| +6.50 | -2.84 | -1.46 | +3.67 |
| -7.24 | -1.71 | -0.81 | +4.79 |
| +3.88 | -0.36 | -2.98 | -2.53 |
| -7.24 | -0.59 | -1.46 | +5.36 |
| +1.92 | +0.09 | +1.14 | -6.47 |
->
| +3.67 | -0.81 | -0.36 | -7.24 |

| +7.26 | +6.96 |
| -4.38 | -6.11 |
->
| +6.96 | -4.38 |

| -1.64 | -6.37 |
| -2.13 | -3.19 |
| -3.77 | +4.24 |
| -2.22 | +5.18 |
| -0.68 | -0.65 |
->
| -6.37 | -2.13 |

| +7.76 | +4.55 |
| -3.58 | +0.49 |
->
| +4.55 | -3.58 |

| +0.05 | -6.35 |
| +2.56 | +3.39 |
| +1.53 | +1.83 |
->
| -6.35 | +2.56 |

| -7.14 | -2.28 |
| -4.28 | -2.63 |
| -6.55 | -0.29 |
->
| -2.28 | -4.28 |

| -0.52 | +0.44 | -1.49 |
| -2.95 | +0.20 | +5.42 |
| +1.00 | -1.63 | +7.01 |
| -0.99 | +0.56 | -1.21 |
->
| -1.49 | +0.20 | +1.00 |

| -7.48 | -1.39 | +1.13 |
| +4.09 | +5.09 | +1.02 |
->
| +1.13 | +5.09 |
